In the data rows, the value 128 means zero.
Here are some rows, each followed by its group. Rows of different groups can look alike.
[153 183 107  99 114 209 202 127 106 149 188  42  87  99 166 193 202 134 100 145 104 145  95 129
  90 140 177 130  75 135 118 119 162 131 155 141 133  83 150 128 147 151 174 153 152 114 163  82
 101 116 123 146  45 156 133 155 137 185  71 134 109 183 131 112] barn
[143  64  65 144 154  82  72 139 101 143  91 186 152  97 161 206 199 148 139 151 124 148 157 116
 182 155 232 123 140 197 168  72 160 121 142 100 166 139  88 204 138  92  62 160 160 120 124 131
 186 108 127 177  80 226  96 126  97 113 115  83 222 158  79 124] tent
[184 169 183  57  45 189 127  64 127 137 167 182 223 141  97  24  78 205 175 110 148  59 186  75
  77 115  71 202 142  58  60  89  72  90 151  86 123 197 127 102  59 126  97 160 135 122 197 233
  84 174 199  38 152 151 137 178 118  78  88 217  44 174 201 125] drum
[192 185 176  67  73 185 126 108 132 133 154 146 213 137 135  53  95 162 120 123 141  52 171  70
 110 138  75 211 130  45  57 119  91 104 143  55 152 211  73  73  37 130 128 158 183 110 166 211
  76 199 207  28 124 117 129 153  95  62  89 206  44 131 206 131] drum
[125 173 150  86 143 138 116 132 151 102 190 122 136 140  87  79 104 152 111  73 115  99 128 128
 113 114 113 146 151 143  65 171  98 111 188  80 158 128 189  32 119 144 156 114 120  99 121 168
  99 122  59 101  90  66 151 141 176 152  90 135  74 165 148  97] drum
[148 141 117 135 101 144  82 103 169 123  64 170 131  87 111 123 136  97 159 123 104 150 133 125
  93 150  95 116 112 119 131 156 157 157 138 138 152 109 145 163 163 119 148 123 138 175 118 152
  92 178 100 170 139 105 142 188  89 108 155 131 173 133 166 164] clay
[176 130 175 119 133 134 155 137  95  98 108 138 154 134 190 108 113  76 176 146 138 155 139  91
 139 153  56 168 132  44 134 180 125 103  72  98 126 155  88 127 152  78 169 126 108 149 106 144
 111 130 194  66 162 120  88 125 109  45 119 168 122 108 188 124] drum
[162 169 171  87 150 117 146 209 116 133  95  90 198 115 121  94 155 136  89 180  79 117 168 194
  68 108 116 244 145  78  90 149  17  81 137  66 184 232  20 134  76 159  62 144 128  85  62 176
  61 159 133  95 108 139 176  70 158 107 133 171  82  88 170 155] drum
[173 134 140 102 187 170 165 138  85 141 142  79  37 134 135 232 173 111 131 200  78 172 117 151
  27  99 125 111  59 152 175 153  94  85 136 106 115 104 166 147 130 163 176  95 174 144 101 113
 116 162  29  86  67  85 163 141 112 185  99 147 148 158 183  92] jam
[162  95 133 136 168 133  84  79 165  99  82  83 114 108  84 186 151 102 141 163 163 155  40 134
  75 115 122  91  90 119 135  87 111 116 159 135 209 137  95 184 139 125 177 140 146 131 146 116
  83 135 105 139 142  95 104 145  98 100 114 143 167 117 167 139] barn
[158 124 122  54 162 128 189 131  53 163 168  70 129 126 189 171 176 132 102 190 105 155 126 169
  78 118 152 151  73 146  79 143 138 120  71 127 113 178 186 113 109 184 143 109 120 190 175 108
 146 117 111 103 104 192 170  49 145 193 107 132  51 152 123 102] mask
[176 126 158 143 108 169 184 148  83 156 148  87  61  87 127 141 130  92 110 144  87 141 131 116
 182 174  83 115 140  84 191 149 165 112  81 114  71  98 143 119 172 114 118 104 112 138 162 139
 194 120 154  94 156 144 121 154  91  99 108 157 150 148 147 125] clay
[200 157 137 153 152 122  57 158 172 133 139 141 121  92  48  75  99 155  40 100  87  94  60 127
 158 118  98 109 155 124 120 160  71 148 184  70 150 112 114 102 113  95  77 118 154 108 124 150
 118 179  97 127 149  47 136 140  94 111 143 109 135  87 141 206] vine
[ 84 103 116 156  66 123 166 160  91 138  97 167 113  68 110 147 135 161 138  95 133 129 173 161
 117 175 118 117 128 137 141 152 132 162 115 108 168  84 148 150 171 140 116 154  91 178 146 153
 194  97 125 117 165 176 138 130  78 132 110  57 134 196 120  27] tent
[157 119 110 138 110  54 143 184  93 166 106 128 154 132  81 179 194 171 106 170  74 135 120 185
 108 144 147 150 150 206 123 139  88 149 122 122 118 150 120 155 109 122  93 140 137 151 166 102
 142 162 120 140  96 165 128  61 140 171 182 105 136 157 100 120] vine
[ 90 110 115 210 165 115 131 197 100 126  89 180  92  81 128 119 128 116 163 107 110 144 134 154
 179 163 175 108 171 155 150 133 125 149 102 122 107  59 105 166 182  83 121 118  66  69 111  73
 170  54 139 187 148 152 148  85 145 115 179 100 138  99 105 125] barn
[124 153 149 119 157 148 158 111 102 112 124 130 125 144 170 117  84  88 135 140 107 124 136 113
  98 144 113 155 135  73 138 101 151 124 110 101 139 146 146 116 129 148 159 117 131 134 121 184
 131 119 173 142 132 131  97 158 107  71 122 101  88 100 156 120] drum
[125  87 118 112 118  53 122 114 132 122  94 188 134 186  79 126  83 159  81 151 133 131 127 124
 116  98  79 120 138 171 159 122  64 169 174 149 128  95 123 129  90 113  93 128 159 152 119 138
 115 143 126  99 173 124 144  98 127 140 199 120  79 153 109 136] vine
[150 131 176  84 128 153 185 112 105 156 113 151 182 130 162 125 100 103 159 166 155 175 132  86
 114 173 102 162 118  70 134 163 101  92  65 111 105 165  78 130 102  94 127 175 129 136 116 191
 110 130 166 102 147 181 137 101 115  72 107 142 122 124 176  89] drum
[128  97 166 173  71 135 179 128  82 167 138 125  93 182 206 153  80 113 121 120 119 161 184  76
 219 139  87 142 119 115 159 107 154 119  77 117  82 145 152 131 150  91 169 106 107 159 162 163
 134  79 188  97 159  98  52 160  87  70  90 125 121 154 104 111] jam
[ 87 125 161 141 112 132 159 175 107 149 139  97 165 104  89 118 171 106  91 120 116 135 111 182
 153 133 126 123 191 105 105 157  88 107 152  62 126 130 104 138 181 139 130 134  80  81 114 109
 215 102  91 155  87 150 105  85 197 118 193 114 139  89 126  72] drum
[138 116 155 213 179 105  94 123 131 161 143 160 151 100 173  85 127 127 146 110  60 125 150 147
 117 131 105 154 175 148 131 151 121 119  92 103 128 173  81 113 113 156  83 182 102  97  77 167
 148  62 154 126 148  67 148 123 200 102 148  92 120  78 148 131] vine
[171 201 198  85  59 138 140  88 158 138 176 146 218 137 126  51  90 165  84  86 143 101 178  64
 111 133  86 225 171  17  29 147  52  71 139  62 128 227  90  91  55 160 100 165 154 133 181 224
  58 162 210  56 151 136 103 157 104  63  73 193  49 119 180  85] drum
[ 94 108 170 162 213 124 155 120 146 150 170 121 162 147 164  89 167 138 104 118 133 130 176 100
 141 120 158 153 178 132 130 115  98 103 174  75 102 171 141 110  67 118 139 178  94 111 164 135
 175 109  76 141 145 141  87  88 148 150 106 108 122 133 106  86] tent
[132  82 120 176 144 121 132 104 129 142 142 139 135 107 130 159 121 111 138 107  93 101 147 110
 126 146 128  93  96 143 156 141 171 139 112 133 146 106 151  86 167 100 126 146  95 126 117 128
 168 126 172 137 139 133 139 168 122 125 144 143 167 117 135 104] jam
[ 55  95 110 137 101 103  88  73 150 119 120 180 129 179  90  81  79 155  75 128 146  82 126 131
 141  67  93 101 106 184 156 106  81 217 186 169 149  91 181 129 127 115 134 116 160 189 148 141
 111 131 114 117 166  86  96 122 107 159 164  79 124 134 105 107] vine
[115  92 160 200 158 126  56 165 152 145  96 154 148 112 134 130 125 149 154  77 102 130 148 102
 151 162 140 145 178 134 150 211 141 113 131  94 155 134 100 133 146  96  91 133 134 123  74 115
 148  48 131 118 139 117 171  88 160  88 197 108 160  91 153 139] vine
[130 131 156 112 208  97 153  91 134 117 154 166 123 167 161 117 115  92 102 134 182 134 187 111
 147 134 156 135 170  87 170  90 146  54 154 154 111 113 124 151  73 106 147 116 139 124 159  32
 136 101  66 110 148 144  81 107 100 149  56 109  79  89  63 161] tent
[183 143 192 111 174  48 121 179  71 127  74 100 174 122  99 121 157 134 136 156 116 162 124 160
 142 121 163 219 186 114  92 141  78  77 129 115 126 206  22 157  55 126  17 182 168  98 126 119
  65 134 146  68 185 164 142  56 148  80 130 182 120  93 162 171] drum
[115  80 120 151  86  90 160 173  61 126 121 157 100 132 140 157 153 172 112 114  84 158 193 118
 140 149 137 115 144 130 190 120 129 147 104 136 127 111 164 125 146 138 123 151  81 156 176 131
 173 107 106 134 127 181 145  95 109 115 139  71 170 142  84  79] tent
[181 153 160  62 149 147 210 149  33 163 169  87 118 119 192 177 143 146 102 219 100 112 136 220
  98 162 131 186 114 151 104 144 137 117 124  91 106 172 140 128 107 199 124 118  79 178 159  98
 122 140 150 142 126 197 166  59 143 192 126 123  89 179 131 117] mask
[134 125  82 195 128 162  76  69 123 131 147 206 133 107 131 117 121  80 137 105 143 132  92  91
 134 141 158  98 109 148 183 130 154 127 115 129 136 107 128 153 130  85 134 126 128 129 102 127
 143  93 146 154 155  93 120 180 121 102 119  74 181 132 141 198] clay
[128 115 134  85 123 156 155 104 134 100 120  62 106 132 121 160 144  77 134 162 177 168  97 191
  64 146 178 116  85 117 130 117 178 135 147 171 165 100  94 140 104 126 160 142 154 139  95  58
  68 176 102 134 108 126 161 163  96 173 152 160 168  94 145 169] jam
[ 80 169  90 115 112  80  69 139 157   7  82  63  68 125 108 184 159 110 186 122 230 156  38 217
 122  70 164  55  19 167 144  53 144 154 210 222 146  90 137 193 206 123 196  98 176 152  94  60
  80 193  93 175  77 154 102 162 105 171  74 130 119  83 133 198] barn
[128 117 133  70 137 147 143  87 166  71 149 108  66 108  80 167 133  96 155 130 158 149  70 133
  70 166 118 138 109 132 113 149 153 148 143 167 147 119  76 163 140 109 158 115 158  68  82 106
  99 207 128 120  92 124 146 148  72 142  92 174 140  69 161 180] jam
[208 160 164  77  96 202 101  78 124 157 169 156 223 201  44  57 108 147 117 125 150 104 171  82
  71 111  51 233 177  32  16 152  66  91 140  77 128 206 112  92  41 166  85 122 165  96 168 231
  71 152 220  30 125 118 139 176 129  47  94 203  67 116 185 101] drum
[135 167 160  83 108  62 218 104  42 181 158 207 188 172 144 102 110 130  84 204 125  60 169 129
  82 121 111 168 184 121  92 112  91 119  89 135 101 188 144 121  99 179 138 128  63 216 137 107
 132  94 151  95 156 176 163  42 140 150 144 110  19 143 101  54] vine
[133  89 152 140 164  83 146 165  60 104 125 133 140 108 155 199 180  98 157 131 138 163 113 133
 112 159 141 114 115 141 154 145 122 129  87 108 168 139  90 150 167 121 107 178 120 158 114 138
 103 140 125 164 116 187 111  92 142  82 122  92 215 124 145 147] tent
[186  95 169 122  73 191 190 123  53 186 146  51  68 128 182 120 106 122  77 139  93 160 122 110
 149 166  66 118 100 122 165 168 173 160  74 124  61  75 120  88 179 117 178  64  97 106 115 122
 178 116 165  93 149  98 133 147 105  97 110 141 161 130 134 113] clay
[ 99  90 149 170 177  66 125 229  81 119  62 158 137  77 152 159 150 109 112 111 110 136 133 160
 167 158 156  99 136 157 172 155 132 140 140 145 144 124 105 148 162  81 109  81 112 113  92  86
 203  42 112 212 146 159 134 110 147 126 164  74 157 109  70 139] barn
[129 115 137 137 120 146 117  94 129 122 126 153 149 134 128 135  94  85 163 136 172 130  81 101
  79 149 148 151 105 121 153 145 169 124 160 161 132 126 103 149 193 116 174 157 133 136 118 170
  98  97 140 129 176  61 143 174  77 123 134 166 127  62 187 147] clay
[129 137 132  91 139 163 153  80 132  97  90 102 127 106 137 166 138  71 149 165 158 159  86 137
  85 131 139 127  83 125 110 158 145 127 135 160 143 139 134 172 125 121 180 145 156 160 131  97
  78 182 135 132 149 124 126 159  89 150 101 171 127  91 141 203] jam
[123 133 129 131 167 150 105 107 180 128 187 143 138 154  71  91 130 162 138  75  79  61 109 126
  85  83 100 136 156 116  41 156 118 143 184  92 114 124 197  41 121 160 177 101 146 110 107 107
 143 130  97 106  87  53 133 157 158 142  92 166  82 108 140  97] drum
[ 41 107  73 129  50 143  63 165 197  65 147 184 169 143  81 111 105 171 179  68 141  56 141 103
 144  83 176  45 108 196 108 105 158 225 197 185 169  73 250  99 143 105 175 146 152 177  91 135
 124 132 131 161 100 105 101 209 150 157 176  79 140 205 109  94] mask
[ 87 137 110  69 149 127  92 114 162  74  74  62  74 120  84 189 174 106 174 223 242 174  59 196
  84  85 163  67  29 148 112 111 145 153 185 219 148  81 141 180 166 174 156  97 160 177 134  60
  82 164  45 217 106 124  93 131 111 211 151 163 125 102 134 196] jam
[118 138 159 129 138 149 110  85 170  53 109 134  78 150  79 148 129  65 160 156 161 139  98 113
  80 103 152  85  91 150 132  71 171 129 124 173 142 112 121 167 168 157 153 153 120 141  50 110
 113 170 139 141 106 131 143 200 101 150 132 163 142  63 148 158] barn
[129 110  80 182 102 178 136 104 127 151 114 126 120 116 139 140  98 117 160  85 113 118 102  79
 157 153 101 107 137 102 187 149 139 152 118 133 112  93 152 102 135 106 131 139 117 149 102 121
 172 103 172 126 170 135 133 184 114 123 179 109 195 123 155 122] jam
[107 146 115 110 101 108 116 160 139 111 129 165 132 140 123 127  87 124 109 124 148 130 144 113
 159 116 152  75 105 163 160 116 144 192 120 207 129  67 156 125 170 165 133 112 120 151 118 102
 148  92  94 154 144 116 112 141 135 138 165  64 122 124  73 129] mask
[140 143 117 126 118  92  68 120 197 102 145 145  95 167  63 106 118 111  57 107 137 142  57 135
 160  60  73 115 153 157 103 164  59 136 142 113 158 116  73 113  91  83 101 149 174  60 111 124
  87 187  78 109 131  31 166 134  76 138 133 143 175 105 142 163] vine
[130 128 115 160  68 194  51 115 213 132 179 130 146 114  60 123 109 151  91  33 101  70  80  86
 137 132 113 104 160 149  56 150  81 192 198 124 149  79 158  34 144  93 163  82 146  61 153 116
 144 185 138 131  90  89 148 146 120 130 118 154 134 113 133 129] mask
[161 116 135 116  93 161 144 109 126 118 141 108 113 139 109 145 114  63 171 164 118 122  95 141
  92 142 117 124 124 118 141 168 166 109 115 187  97 131  93 181 140 118 144 114 146 162 139 120
  90 146 142 129 145 135 137 150 129 156 104 176 122 119 163 179] jam
[ 89 103 143 159  95 190 121  91 120 116 132 154 118  78 147 110 104  95 168  94 144 152  86 131
 166 160 132  72 147  80 153 136 155 145 125 144 108 111 173  91 200  88 132 114 130 138  77 119
 151 130 165 146 145  81 108 195 144  70 141 159 170 111 156  95] barn
[196 124 123 103 149 168 171 126 107 186 181  83 104  72 122 144 164 187 126 177  56 120 114 183
  86 154 133 162 103 142 112 162 122  85 129  76 106 157 149  78  73 174  92 100 108 190 176  81
 110 146 124 119  86 164 116  78 154 203  97 126  98 143 132  93] mask
[164 129 104 133  60  99  92 107 182 133 169 192 177 172 118  69  71 199  92 104 115  87 187  46
 177 112 118 137 193 139 146  91  91 153 124 120 106 114 139 130  81 121 117 139 145 131 150 173
 167 118 165  74 157 140  66 113 141 103 148  88 110 168  58 105] vine
[195 123 100  92 146 166 213 154  79 148 194 119  92 101 185 136 163 156  96 211  87  93 142 154
 109 143  97 177 116 138  91 155  95 150 121 119 114 170 145 127  90 164 122 104 101 175 170  76
 186 114 121 138  62 167 163  84 167 192 117 125  36 174 121  65] mask
[158 175 119 113 157 157 165 116 116  74 156  61  69  96 108 169 193 128 127 173 105 129  81 168
  85 147 146 123  37 154 107 102 158 121 129 133 158 105 145 147 170 173 179 118 132 127 160  85
 139 161  98 146  16 135 116 115 125 184  85 169 117 200 119 150] barn
[ 82 119  90 111  87 175  82 125 138 105  76  94  91  88  58 144  94 100 196  89 164  96  93 198
  85  92 138  84  82 136 112 178 111 190 168 185 138  54 130 150 175 109 113 111 149 138  79 122
  71 155 110 167 186  83 194 177 127 138 130 150 187  79 202 157] clay
[102  80 110 147 106 118  93 151 103  99  75 172 146  96 155 173 208 137 183 131 145 138 108 165
 160 171 185 144 122 106 161 144  80 125 121  88 157 141 129 104 165 157  95 117 122 116  49 138
 185 106 116 164 100 177 135 153 111  86 142 151 199 147 129 129] tent
[121 139 146 135 101 109 160 109  96 190 153 126 140 149 193 108  88 116 142 138 129 116 185  51
 199 131  38 150 122 107 205 114 167  96  98 144  67 158 138 120 113 130 178 121 115 143 183 194
 159 116 178  81 164  95  64 181 136  93  70 109 133 114 140 105] jam
[ 70 100 113 159 150 100 121 172 138 138  62 130 147 102 161 133 129  90 215 109 116 148 145 151
 178 130 176 103 157 138 161 125 189 124 133 173 101  97 102 166 150  95 144 171 105 108 104  98
 164  76 116 151 147 153 106 104 153 128 153  35 159  93  84 132] barn
[150 146 155 122 115 216 145 137 109 174 191  64  72 133 170 145 123  92  60 112 124 157 126 102
 127 168  56 112 120  67 157 161 160 114  67 119  67  92 162  70 178 120 135  82 100 102 152  99
 148 152 174  93 178 133 137 147 126  98 121 146 133 152 123 163] clay
[ 94 122 143 167  76 135 103  95 136 154 159 174 177 156 114  64  71 160 127  71  86  71 191  73
 133  83 142 144 148 142 128 105 106 167 130 135  97 124 155  86 113  92 105 138 118 106 171 172
 160 128 149  83 160  86 122 153 134 121 158 127  78 178 100  70] vine
[121 117 181 110 123 114 149 106 114 149 163  98 109 190 193 100  84 153 121 116 135 157 204  83
 193 142  77 100 129 103 141 113 174 112  86 158 115 120 130 131 123 130 198 118 129 117 167 139
 154 115 175  71 148  96 121 146 161  71 141 113  88 157 117 115] jam
[125 110  72 137 153 173 112  89 204 165 208 131 144  75  78  99 165 210 120  74  74  87 140  88
 135 135 186 127 157 181 104 113 152 116 138  95 154 132 176 117 104 121 148 138 141 107 132 164
 155 146 134 174  63 152  75 141 146 176 139 135 140 159  72 127] mask
[123 126  87 154 102 204  62 100 206 147 142 115 164 120  26  89  93 154 102  44 109  66  66  85
 104  97 118  80 137 170  60 124 130 211 153 140 155  50 163  43 135 106  52  97 151  91 116 120
 147 169 148 145 125  47 162 196 115 136 149 124 146 179  95 129] mask
[149 153 121 103 114 190 182 123  94 185 163  93 115 182 183 120 149 161  93 166  90 145 152  91
 165 146 142 112  94 176 178 101 196 115 114 104  73 126 126 136  76 135 170 121  89  99 170 103
 164 117 137  89  94 106  78 106 105 200  92  85 119 197 102 101] mask
[119 167 114  72 123  85 122 122 122  39  93  71  80 109 101 210 173  96 164 163 177 166  44 204
  56  94 119  91  44 188  98 125 106 188 167 198 116  90  91 170 180 158 180 124 172 207 108  71
  46 191  59 174  83 130 164 133 144 200 119 182 130 126 125 153] jam
[ 69  90 117 172 148  68 113 153 146 132 106 196 143 154 159 149 226 145 125 103 105 121 179  90
 183 139 226 122 157 182 214 108 152  90 130  86 206 138 109 239 101 132  90 156 147 126 123 173
 186 112  95 140 131 237  45 112 101 144 122  41 218 169  45 153] tent
[194 126  98 149 140 182 144 132 101 158 157  44  74 110 121 175 155 122 100 167 107  84  88 146
  70 158 153 116  61 171 131 147 137 107 117 122 149 125 132 119 139 155 118  80 103 152 147 103
 149 144 123 111 125 167 193 118 120 187 117 147  91 133 130 126] clay
[112 124 116 188 101 168  75 127 145 108  89 169 145  81  92 140 116 122 142 122  96 117  88  97
 136 184 141 101 123 125 164 156 165 145 130 101 132 118 112 136 142 121 103 123 107 147 121 109
  84 125 144 189 123 117 162 140 100  95 133  93 171 106 130 128] clay
[131 176 145 103 108 133 118  87 179 146 176 140 128 145 143 131 130 157  90 125 113  48 156  99
 112 128 138 131 141 138  76 104  64 130 151 128 157 125 146 107  98 144 120 158 138 125 170 148
 111 145 146 126  64 121 135 124 122 165  83 126  98 123 104  97] vine
[ 98 109 124 157  87 157  87 106 182 102 130 197 170 124  86 105 130 129 158  67 128 158  87  93
 136 131 143 135 175 151 134 164 137 141 151 140 140 128 127 178 126 119 133 159 151 181  73 132
 131 131 112 167 117 100 166 177 135 132 173  98 142 135 131 171] mask
Which 5 groups are nearest to each row below, nearest first, going by the distance to the centre of the group?
[137 112 118 113 119 105 117 119 143 166 157 104 146 162 113 136 148 151  94  92 126  99 125 113
 140 114 144 133 147 142 101  97  96  96 159  91 195 125 142 124  80 163 132 168 161  84 184 136
 108 148 141 103 106 113 113  90  66 163 116 121 147 152 131 118] -> vine mask tent drum jam
[146 146 131 101 133  62 204 106  84 164 141 156 159 193 140  72 115 155  94 206 153  38 183 204
 106 104 154 191 137 127 167 113  95 108 107 128  80 175 148 108  74 179 151 171  69 202 176 161
 122  71 103  96 232 175 144  22 114 151 141 143  43 141  97  57] -> vine drum mask tent jam
[108 130 109 153  92 190  66 123 189 161 157 122 169  99  85  72  95 144 123  51 123  98 107  82
 136 131 101  84 140 117  87 164 145 172 185 150 102  82 164  40 137 113 119 105 118  66 172 161
 122 188 152 104 107  68 133 181  97 110 123 121 152 134 121 108] -> mask clay vine jam drum
[101 104 135  89  88  53 217 127  50 154 137 193 201 131 144 109  69 156 159 208 157  77 156 135
 105 100 126 149 153 115 150 156  90 183 156 113  88 149 170 108 108 193 134 149  89 196 129 100
 129  79 116 134 182 191 204  64 177 152 182  78  58 171  88  49] -> vine mask tent drum jam
[121  87 133 162  95 122 155 141  90 163 159 200 145 156 158 143 137 146 103 135  74 109 218 135
 136 154 137 158 148 135 148 112 125 149  80 114 125 114 155 159 157 114 114 134  58 173 129 142
 182 115 197 122 131 163 118 119 101 113 148  92 137 184 123  50] -> tent vine mask clay jam
[131 146 113 146 185 120 115 134 166 104 124 179 156 141 150  86 128 101  85  96  78  78 171 141
 139 124 149 154 189 151 122  69 117 108 146 120 124 151 170 118  74  82  68 170 141 108 130 185
 189  91  90 136 157  98 105  83 134 118 117  74 151 107  57  97] -> vine tent mask drum barn
[125 126 175 156 165 121  73 148 137 136 111 133 141  79 149 103 110 138 155 125 153 127 164 137
 134 127 124 156 193 137 150 188 113 130  88 140 126 177  42 156 126 112  81 116 135 114 118 157
 107  97 136  93 148  49 153 123 140  81 150  73 128  81 130 126] -> vine clay drum tent jam
[154  95 133  97 149  89 199 121  83 158 129 178 193 196 131  98  65 158  83 219 137  85 187 164
 111 114  99 166 149 109 141 127 105 122 105 143  69 171 123 123  57 163  99 132 107 186 150 122
 136 137 145 139 181 139 150  68 119 164 133 103  83 117  78  71] -> vine mask drum tent jam
[153  68 148 107  51 196 121 171 139 147 126 115 143  81 170 134  98 160 107  60 112 126  98 118
 145 145  63 138 117 164  98 181 117 153 118 112 107 102 175 108 138 129 135  98 125  56 118 119
 129 142 124 116 114  80 172 131 186 108 177  99 127 171 169  75] -> mask clay vine jam barn
[ 62 114  87 107  52 133  75  75 197  90 137 181 173 144  90 128  80 152 198  48 147  82 146 114
 116  68 182  72 125 178  73  89 148 221 211 182 138  86 197 113 133 161 118  98 123 186 106 110
 113 132 125 198 111 162  82 171 136 160 143  87  98 204  86  91] -> mask vine barn jam tent
Which 3 other groups have their centres nearest to the centre of group barn, nearest first?
jam clay mask
Which 3 other groups have their centres nearest to the centre of group clay, nearest first?
jam barn mask
Which 4 groups are nearest to each row below, nearest first, going by the distance to the group's nearest row?
[135 125 149 115 181  81 189 131  71 117 117  91 122 119 142 101  64  41  58 204 171 112 129 147
 137 189 131 128 171  52 184 110 134  96  79 186  63 150  77 169 149 112 162 141 115 129 161  82
 106 102 166 115 242 128 130  70 122 127 191 163  98  70  97 173] -> jam tent drum clay
[168 183 112  94 146 134 126 123 152 139 158 115 163 177  96 108 121 128  98 102 116 101 144  90
 124 103 143 146 157 147 112 100 159 121 142 103 135 135 119 107  80 132 103 142 130  93 148 161
 123 160 128 134 107 118 122 146 112 153 105 168 105 179 103 128] -> vine drum mask tent
[154 107 112 134 115 156 145 102 120 162 190  86  70 133 181 161 115 137  73 150 115 122 164 110
 136 142 131 115 106 171 159 121 187 106 104 131 105 116  93 139 118  87 171  70 113 118 184  94
 199 135  99 126  74 107 118 105 138 170  91  73 122 205  67 107] -> mask clay jam barn
[124  91  97 176 226 133 109 101 161 170  88 141 134 121 144 148 148  96 135 136 105 118 179  88
 138 122 206 145 186 172 188 112 146 110 123 127 145 168 108 200  91 116 104 173 137  96 138 119
 187  92  95 154 129 179 121 123  86 163 128  81 171 118  52 190] -> tent barn clay jam
[ 98 123 135 129 251  96 197 159 184 108 116 107 110 170 155 144 149  63 113 111 120 170 186 118
 134  82 140 130 192 116 157  45 164  90 152 124  99 158 107 169 110 119 160 133 130 115 173  73
 171  97 114 132 124 123  85 107 121 135 104 155 105  84  27 184] -> tent barn drum jam
[136 172 125 105 130 166 118  53 166 128 137 102 137 127 113  84 132 137  93 144 118  91 149 102
 135 115 130 139 164 157  87 110 126 147 184 141 144 138 103 100 104 174 144 140 166  85 125 102
  90 191 114 133 138 140 101  96 104 154 110 175  65 145 104 165] -> vine jam drum mask
[119 148 142 170 205  99  94 137 112 149 143 186 144 131 119  80 184 138 107 109 122  65 152 126
 157 105 156 140 189 138 128 103 100 101 134 105 163 153  94 137  89 129  85 132 121 163 106 153
 144  64  86 184 103 163 169 113 143 136 116  79 115 149  60 140] -> tent vine barn mask
[120 166 123 127 123 159  92 126 233 135 203 125 144 143  90  36 119 197 149  48  77  76  96 108
 131 132 108 147 137 104  43  98  77 138 204  55 109 148 189  42  88  99 137 133  97 119 148 141
 139 100  79 141  47  52 111  99 225 118 106 169  86 166 142  68] -> drum vine mask tent
[165  88  83 146 118 145 137 121 155 171 179  97  88 108 137 134 161 137 143 104 101 126 105 143
 121 118 127 112 135 167 123 133 118 122 166  90 107  92 122 126 145 152 110 131 119  95 124 147
 104 112 106 140  76 111 106 187 154 122 144  85 156 160 122 142] -> jam mask clay vine
Which 5 groups are nearest to each row below, nearest first, going by the distance to the group's nearest row?
[ 95  89  83 171 121 124  90 128 204  89 119 172 153 125 121 126 113  87 144 106 126 124 102 133
 157 139 158 140 166 139 109 160 148 144 112 121 176 157  85 144 122 129  84 115 144 137  78 139
 119 125  93 139 120 126 152 180 121 115 122 104 148 104 133 164] -> mask clay vine jam tent
Group mask spreads out most along one direction. Which 3 other groups' directions of most spread are closest to that one, closest first?
clay vine tent
Which 4 groups are nearest to each row below, nearest first, going by the distance to the centre of the group?
[134 171 138  63  79 104 170  98 102 191 156 151 185 140 144 116  60 110 112 223 107  62 203 172
  77  99 134 164 133 136 156 153  92 146 133 156  64 159 121  99  76 193 131 160  82 179 176 153
  95  98 163 112 188 163 158  38 154 154 172 106  27 143  90  72] -> vine mask drum jam
[130  71 109 199  70 146  94 119 153  97 111 147 106  76 100  94 112 117 115 103 102 145  93  93
 164 165 140  90 148 116 150 151 161 177 144 137 114  70 162 108 185  99  95 155 157  96 114 169
 140 114 156 137 138 106 159 159 138  94 138 103 180 115 137 149] -> clay barn vine jam
[ 77  84 152 155 129  68 120 202 108  77  53 134 106 109 130 150 104 112 139 137 132 162 138 168
 165 128 185  89 148 131 149 101 111 115 126 189  96 115 111 193 191 129 117 142 124  90 132  82
 169  69  74 159 168 177 146 117 146 100 169 120 171 104 108 149] -> barn tent jam clay
Group tent spreads out most along one direction. Which 3 other groups' directions of most spread are closest to that one, closest first?
clay drum mask
Which 3 other groups have their centres nearest to the centre of group mask, nearest first?
vine jam clay
Group barn spreads out most along one direction. Which 3 other groups' directions of most spread are closest to that one, closest first?
jam drum tent
